Named moves, each a turn or a mirror, and the order they were made in; the first pair answered:
move k638:
-1.13	-0.82	-1.00	-2.95	-0.43	-0.31	0.10	-2.11	0.30	0.16	-2.12 |-> -1.15	-0.66	-0.66	-3.00	-0.63	-0.33	0.02	-2.21	0.53	0.20	-2.00
0.63	3.11	0.66	1.29	-0.50	-0.16	2.12	-0.81	-0.66	-0.41	-0.57 |-> 1.23	2.20	0.58	0.83	0.38	0.46	2.41	-0.90	-1.52	-0.95	-0.19
-0.10	1.30	3.60	-0.44	0.88	-1.07	0.68	-0.91	2.01	-0.23	-2.05 |-> 1.37	-0.52	2.28	-1.14	3.24	0.09	1.51	-1.48	0.24	-1.36	-1.37
move k382:
0.56	-0.71	0.09	-1.03	1.29	-0.29	0.08	-0.45	0.63	0.17	-2.27 |-> 1.42	-1.11	-0.21	-0.84	1.82	-0.37	0.58	-0.98	-0.26	-0.36	-0.88
-0.21	-3.15	0.53	0.90	1.46	0.62	1.74	0.44	-2.05	-0.86	2.60 |-> -3.14	-1.41	1.58	0.65	-0.14	-0.39	-0.49	2.38	0.68	1.04	-2.16
-0.42	-0.16	-0.62	-1.67	1.12	0.54	-0.97	0.00	0.83	-0.12	-1.47 |-> 0.87	-0.69	-0.96	-1.51	1.62	1.10	-0.06	-0.54	-0.07	-0.54	0.32
-1.94	1.40	2.67	0.20	-1.77	-0.46	-0.78	3.29	0.39	1.95	-1.54 |-> 1.62	-0.83	1.03	0.56	-0.03	0.36	1.48	1.22	-3.22	-0.42	3.69
move k835:
0.33	0.44	1.04	1.50	-1.50	-1.80	0.29	-1.70	0.00	-1.09	2.32 |-> -1.47	0.68	1.30	-0.19	-0.63	-1.45	-1.13	-0.53	1.76	-0.29	-2.75
-1.48	2.00	0.91	2.86	-3.69	-2.63	0.49	0.70	0.37	1.57	2.08 |-> -3.35	2.08	1.34	1.65	-2.75	-2.63	-0.54	1.49	1.67	2.37	-1.50
-1.24	1.13	0.51	0.42	-0.63	-0.18	-0.29	0.74	0.29	-0.09	-0.64 |-> -0.82	1.01	0.30	0.58	-0.91	-0.42	-0.07	0.71	-0.15	-0.42	0.88
-1.06	-0.35	-0.06	-0.81	-0.73	-0.13	-1.41	1.27	1.77	0.57	-3.75 |-> 1.75	-0.45	-0.69	1.60	-2.21	-0.65	0.62	0.04	-1.02	-0.72	3.28
move k844:
-0.65	0.39	-0.30	-0.43	-0.65	-2.85	1.89	-0.64	0.69	-0.67	0.65 |-> -0.18	-0.58	-0.74	0.09	0.05	-1.00	1.93	0.51	-0.98	-1.71	1.63
2.01	-3.43	-0.62	-2.29	1.77	-1.38	1.11	-2.71	-1.50	-0.32	3.16 |-> 1.08	-4.36	-1.07	-2.90	3.54	0.52	0.57	-1.29	-1.66	-0.53	0.64
1.16	0.19	-1.09	0.76	1.22	-0.38	1.70	-1.73	-2.44	0.38	1.92 |-> 0.16	-0.62	-1.64	-0.01	2.82	1.35	0.96	-0.20	-2.48	0.29	-0.97
Now pairs of rows:
Between the rows of a pair lie 2 to 3 moves.
-2.25	2.12	0.15	4.21	-3.73	-0.12	-1.71	2.89	0.14	0.50	1.16 |-> -2.17	-1.32	-1.87	0.02	2.61	2.47	-1.88	2.43	-0.03	0.33	-5.09 -> k638 then k844
-2.01	0.50	1.31	-1.15	0.70	-0.50	-0.47	-0.22	2.18	1.27	-3.25 |-> 0.84	0.93	1.17	0.33	-1.17	-1.88	1.69	-2.16	0.20	0.06	3.23 -> k382 then k638 then k382
0.36	-2.22	-1.45	-0.35	1.99	1.26	-2.47	-1.15	1.05	0.23	-2.77 |-> 0.85	0.53	0.13	2.19	-2.54	-1.46	-1.63	-1.96	1.71	0.85	1.90 -> k382 then k638 then k844
-2.15	-0.06	0.49	-0.82	0.39	-0.98	-1.54	1.99	0.88	-0.65	-3.29 |-> -1.35	0.98	0.63	1.98	-2.49	-1.22	-0.99	2.27	-0.11	-1.21	1.45 -> k835 then k382 then k844
2.36	-2.73	-1.37	-1.75	2.84	-0.96	1.49	-3.49	-1.37	-1.30	1.65 |-> 1.90	-0.12	0.22	0.88	-1.41	-2.39	1.21	-2.84	-0.52	-0.76	5.02 -> k382 then k835
0.36	-0.11	-1.25	1.41	0.10	3.01	1.34	2.18	-3.11	-0.39	1.05 |-> -1.15	0.34	-0.86	0.94	0.44	3.48	0.40	3.28	-2.32	0.05	-1.65 -> k382 then k638
-2.08	-1.08	0.65	-1.19	0.08	3.00	-1.91	2.94	1.56	1.87	-2.05 |-> -1.34	-2.01	-0.02	-0.83	0.96	4.40	-1.59	3.53	-0.23	0.97	-0.67 -> k835 then k844
-2.60	0.28	0.42	0.34	-0.93	1.77	-1.64	2.53	1.42	0.49	-3.65 |-> -1.28	0.78	0.48	3.09	-3.27	1.40	-0.44	2.45	-0.79	-0.45	2.07 -> k382 then k638 then k844
-0.17	-1.74	0.19	3.23	0.23	4.02	-0.70	4.01	-3.66	-1.92	2.64 |-> -3.28	1.35	2.72	-0.72	-1.37	-0.84	-2.41	1.40	2.93	2.37	-5.32 -> k835 then k844
1.60	-1.19	-1.48	1.10	-0.65	1.39	0.67	-0.85	-3.29	-2.89	3.17 |-> 1.84	-1.68	-1.44	-2.96	2.03	-0.05	0.50	-3.70	-1.05	-1.54	-1.42 -> k835 then k844 then k638
-1.56	0.14	0.63	-1.32	1.30	1.01	-1.27	1.35	0.29	0.18	-3.08 |-> 1.68	-0.26	-0.34	-0.74	1.41	0.02	1.13	-1.58	-1.81	-0.86	2.36 -> k382 then k844 then k835
-1.18	0.08	0.50	-2.38	2.00	-0.36	-0.28	-0.30	0.81	1.30	-3.87 |-> -0.27	-0.29	0.03	-2.96	2.44	-0.88	0.33	-1.21	0.31	1.12	-2.88 -> k382 then k844 then k382
2.55	0.10	-1.38	1.78	-1.56	1.44	0.77	-0.56	-1.82	-2.77	4.46 |-> -1.75	2.54	0.61	0.27	-2.72	0.16	-2.43	1.11	3.05	0.26	-3.84 -> k638 then k835
-0.84	-1.07	-1.33	1.05	2.24	3.91	0.08	1.18	-1.01	-1.53	-1.32 |-> -2.12	2.11	1.07	0.53	-1.27	-0.46	-0.70	-0.42	2.79	0.94	-2.71 -> k835 then k382 then k844
0.40	-1.42	-0.84	-3.41	2.30	-0.59	0.54	-3.26	0.94	-0.80	-3.65 |-> 2.05	-1.51	-1.41	-2.50	1.56	-0.95	1.83	-4.56	-0.34	-1.65	0.26 -> k638 then k382
-0.06	-2.10	-1.00	-1.22	2.27	1.75	-0.89	0.37	-0.91	-0.86	-0.89 |-> -1.75	-0.64	0.19	-0.71	0.74	1.12	-1.95	1.45	0.54	0.05	-2.94 -> k835 then k382
-1.78	0.51	-0.26	-1.77	1.94	3.11	-2.84	3.52	0.27	-1.20	-3.69 |-> 0.27	-0.69	-1.17	-0.60	2.40	4.60	-1.67	3.76	-2.62	-2.73	-0.07 -> k835 then k382 then k638
1.83	-0.61	-0.17	-0.32	0.29	-1.92	1.13	-1.77	0.86	-0.34	1.26 |-> 0.43	-0.09	0.09	1.94	-1.19	-0.15	0.06	1.31	0.17	-0.73	2.37 -> k844 then k638 then k844
-1.25	-1.34	1.11	-0.94	1.65	0.32	-0.02	0.40	2.20	0.30	-3.81 |-> 0.16	0.02	1.94	-0.79	-0.45	-2.65	1.23	-2.50	2.98	0.74	-0.86 -> k638 then k844
0.18	-0.72	-1.62	2.93	0.55	3.80	-0.40	3.26	-3.68	-1.04	1.64 |-> 3.10	0.50	-1.06	0.28	-0.28	-1.88	2.25	-3.64	-1.59	0.34	3.95 -> k844 then k844 then k382
0.13	1.94	0.37	2.39	-3.37	-2.77	0.11	-1.11	1.42	0.01	4.14 |-> -3.17	0.71	-0.19	2.99	-1.74	1.59	-2.50	4.37	0.87	-0.25	-0.78 -> k844 then k382
-0.40	0.62	-0.30	0.73	-1.14	-3.59	-1.99	0.39	0.80	-0.22	-1.87 |-> -0.79	0.12	-0.60	2.17	-1.12	-1.94	-2.39	2.43	-0.50	-0.96	-1.03 -> k835 then k844 then k382
0.68	2.12	1.59	0.29	-1.62	-1.74	-0.32	-1.87	0.69	0.26	4.75 |-> -1.96	2.42	1.96	2.08	-2.19	0.64	-2.28	2.21	0.69	0.06	2.98 -> k844 then k638
1.18	-1.82	-1.00	0.96	1.52	1.48	0.52	1.07	-1.78	-1.04	1.11 |-> -1.08	-0.52	0.48	-0.47	0.70	0.01	-0.99	1.17	1.08	0.81	-3.54 -> k844 then k638
1.08	-2.07	-2.58	-2.21	4.19	3.18	0.03	0.04	-0.91	-1.50	-1.76 |-> 2.64	-1.03	-2.10	0.24	1.29	2.40	1.57	-0.39	-2.46	-2.44	4.28 -> k382 then k835
-1.54	1.37	0.87	0.48	-1.13	0.49	-2.24	2.37	1.46	0.33	-1.49 |-> 0.88	-1.24	-0.98	0.00	1.77	2.98	-0.70	1.31	-1.52	-1.73	0.68 -> k638 then k835
-1.39	-0.85	0.07	1.17	0.77	1.51	-0.10	3.37	-1.40	-0.37	-0.78 |-> 1.22	-1.41	-0.17	0.99	0.08	-0.74	1.81	0.19	-2.02	-0.83	2.80 -> k638 then k844 then k382
1.84	1.33	0.32	2.05	-1.68	-0.82	1.71	-2.04	-0.68	-1.37	5.77 |-> 2.55	-1.57	-1.56	0.46	2.55	2.18	1.84	-1.26	-2.83	-2.70	3.66 -> k382 then k835 then k638
2.43	-2.88	-0.63	-3.19	1.56	0.40	0.97	-1.98	-0.49	-0.15	-0.07 |-> 2.61	-3.12	-0.73	-1.18	0.81	1.51	0.86	-0.29	-1.76	-1.09	1.99 -> k638 then k382 then k844
0.21	-0.09	-1.92	1.31	0.98	1.11	0.99	2.30	-2.66	-0.76	4.37 |-> -0.51	1.10	-0.92	1.93	-0.57	0.49	0.79	2.54	-1.76	-0.39	4.72 -> k844 then k638 then k835
0.95	-1.48	-1.15	-1.15	2.55	0.09	1.90	-0.54	-1.12	-0.55	0.25 |-> -1.74	1.31	0.81	-0.54	-0.72	-1.93	0.19	0.24	1.91	1.49	-1.95 -> k835 then k638
-1.47	-0.04	0.43	-2.74	1.78	-0.42	-0.37	-1.25	2.33	1.00	-4.64 |-> 2.06	-2.18	-1.46	-1.43	2.94	1.07	1.92	-2.41	-1.93	-1.60	1.88 -> k844 then k638 then k844
-1.04	-0.97	-1.20	-1.84	2.17	1.22	-0.11	-0.31	-1.83	-0.85	-3.32 |-> 1.07	-0.79	-1.17	-0.44	0.70	-0.11	1.94	-2.00	-3.24	-1.88	2.01 -> k382 then k638 then k382
-1.22	0.65	0.75	-0.93	-1.46	-0.84	-0.40	-1.05	2.54	1.57	-3.85 |-> 2.09	-0.30	-0.44	0.89	-1.59	-0.64	1.94	-2.29	-0.96	-0.35	3.15 -> k835 then k638
-1.04	3.00	-1.65	-2.52	-1.25	-2.59	1.17	-2.85	2.21	2.44	-0.06 |-> -1.66	3.31	-1.30	-1.87	-1.91	-2.37	0.71	-2.02	2.53	2.61	0.16 -> k638 then k844 then k638
0.81	2.62	0.19	1.34	-1.91	-2.15	1.18	-2.35	-1.13	-0.19	4.60 |-> -2.03	3.26	0.88	-1.65	-0.66	-2.72	-0.73	-2.11	2.18	1.70	-2.84 -> k844 then k844 then k844
1.78	-0.12	-2.51	-0.19	-1.18	-3.28	2.36	-4.65	-0.01	0.53	2.39 |-> 1.86	-1.49	-3.47	-1.89	1.38	-2.09	2.29	-5.00	-0.17	0.28	-0.29 -> k835 then k382
1.96	1.65	1.43	0.97	0.31	-2.29	1.65	-1.39	1.50	-1.08	2.55 |-> -0.33	1.08	1.46	-0.69	1.92	-1.25	-0.21	0.34	3.22	-0.55	-3.13 -> k382 then k638 then k382
1.49	1.63	0.48	-0.94	-0.35	-2.96	-0.04	-2.36	0.49	0.27	1.42 |-> -0.46	-0.17	-0.20	-1.82	2.53	0.20	-1.70	0.74	0.18	-0.18	-3.31 -> k844 then k835
1.45	-0.69	-2.19	-1.24	0.82	0.09	1.22	-1.31	0.35	-1.90	0.14 |-> 1.39	-0.79	-2.14	0.14	0.00	1.02	1.10	0.18	-0.57	-2.34	1.31 -> k638 then k382 then k844
0.94	0.52	1.68	0.15	-2.27	-3.03	0.24	-1.32	0.53	0.42	3.20 |-> 2.52	-1.95	-0.21	-1.09	1.47	-0.68	1.23	-1.52	-1.79	-0.88	2.81 -> k382 then k638
